Each path below is one point turned by a fixed rotation once a step. After each direction that follows a path, write how fast that rotation turns it, in deg/step (0 if it stays still).
Each turn is a multiple of 5 degrees from 10 to 175, or 0.
Each row of a path follows its step; steps can be skipped.
path 1
step 0: [-25  -8  -9 -45  -9  31 -12 -11  19 -25  -2  44  20   7  17  -7  -8  49
   9  -8  14 -41 -18 -25  -9 -13  11  21 -12 -18  -2   1 -47  19   3 -14
  31 -37   6  13  -8   0  -8  49   4  -8 -31  27  17  -4  40 -19]
step 1: [ 21  -6 -20 -17 -28   2  -5  -6 -34   7 -26 -13  43 -36  -3   1   4   9
  12   0   7 -16   6  35 -16 -29  12  27  31  -3  27 -34 -54  30 -12  10
 -34  -9  32  16   6  -6  20   3 -16 -21   5   0  58  11  34 -17]
step 3: [-17 -15  32 -31 -41  -5   4   1 -15  37 -17   0   0   9  22  30 -14 -43
   5   7   9  27  15   0 -20 -14  -6 -12  22  22  29  14 -57  29 -17 -36
  18 -10 -28  -7   2  -9   8  11 -52  26  31   0   6 -27   8 -20]
step 6: [ 31 -12 -15 -28  19  -2 -30  29   9 -23 -13  17  -1 -17  -8  -1 -13  26
  30   9  -7 -20  -1 -65  -9   9 -22  43  17  17   9 -42 -39  26  -8 -25
 -25   8 -23   1  16  -7 -21   0 -16 -22  -2 -35 -45  -8  20 -11]
step 7: [ -2 -18  -3 -26  -5  13 -17  14  45  16 -28 -16  14 -37   8 -32   6  -7
  13  17 -25 -43 -20  12   4  25 -31   6   4 -24 -27  16 -31  36 -33 -27
  -4  -6  54 -14   3  19 -10  11  -3  -4 -16  15 -11   2  52 -28]
step 10: [ -2  -8 -16   4 -59  -5   8  -1   0  12 -49  20  12  12  -2   7 -30   1
 -15  28 -10  20  37  11  16 -18  22  20   1   1   0  15 -44  -5  33  -9
   5   4 -24 -15  18 -19 -54   6   3   4  -8  19  31 -46  40 -31]
step 11: [-18   8 -14 -30  11  47   5   2  19 -12 -31  24   4 -11   5  29 -40  14
  32  -2  16  15  31 -10  22 -25 -15  -8  15  -6  12  -6   6   2  28 -39
 -27 -44 -20  24  37  19  19  23   9 -34 -16  14  47  -4  31   7]
step 13: [ 31 -40  39 -21  12  32 -35  17  -7  23 -40 -16   0 -38  20  23   1  -7
  -7   4   8 -26 -22 -15 -38 -26 -27  23  14  22  29 -12  -8 -10   8 -23
 -19  29   8  11  24  -3   3 -18 -21 -27  -1 -14  35  10  39 -22]
step 15: [ -3   9  38 -15 -22   1 -27  37 -12  -5 -54 -10 -20  16  17  29  24 -11
  -5  -5 -19  17  42  -2   1  18  13  27   5  16  22 -25  -1  35  -7 -34
 -20  -6   3 -38  23 -22  19  18 -35  53  -3 -20 -11  19   9 -21]
Directions:
[  6  -4   8  -6  10  -1   1  -4   9   3  -9  -1 -11  10  -8   0   2   1
  -9  -5  -5 -13  -9  -5  -4   3  -7  10  -4  -7  -7   0   6  14  -2  -1
  -8   4  -3  -2   3 -11   0  -5  -6  -1   0   1  -2   1  -3  10] | 45
[  7  -5 -11  -1   5 -11   9  -4   1  -4   3 -11   5  -4   8   6  10  -6
   3  -9  -3  -9   2  -3   3  -2   0   2  -7  10  -4   3  -3   1   3  -5
   3   5 -17  -9   2   6  -2 -11   1  -2  -8  -3   5  -8   3  -4] | 95
[  9  -7  -7 -18   7   1  -5  -2   7  -3  -1   0  15  -2  -7   1   6  10
   6   1   8  -3  -7   3  -5   0  -6   2   0  -9   5  -1   0  -2   2   2
   0   4   4  12  -8  10  -6  -3   3   1  -3 -11  -2   8   0  -6] | 60
[ -5   4   8 -11  -3  -2   5  -7   1   7  -5  -8   2  -6  -4  -3   8  -2
   1   2   0  -2  -1   4   5  -5  18  -5   7  -2 -14   6  -8   7   5   9
  10  -1   0   2  -8  -7 -11   2  -5   8   5  -3  -4  -6   0  -1] | 155
[  7   5 -11   5   1   6  -7   3  13   5  -1  -6  -8   7   1 -14  -1   5
   5   8 -10   0  -3   0  11   7   4   0  -5   2  -6  -1 -10  -2   5  -3
  -5   7  -1  -6  -8   7  10   2   1   3   5  -7 -11   1  -2  -4] | 35
[  1   1  -8  -2  12   1   6   2  -8  -6   9   7  -3  -5 -12  10  -7  -1
   1   5  -5   2  10   0   1   5   3  -5   5   0  -4  -1 -13  16  -8   4
   0   0  -4   9  -3   1  11 -12  -5  -3   2   3  -2   7  -2  -1] | 135
[  0  -3  15  -4   1  -3  -5   4  -4   0   0   5  -5   0   4   0   7  -3
  -6  -8   7   4  -1  -8  16   9   9  -4   1  -6  -3  -3  -1  -2   5 -10
   2   8   5   7  -3   8  10  -4  -2  -1 -12  -3   5   3  14   6] | 175
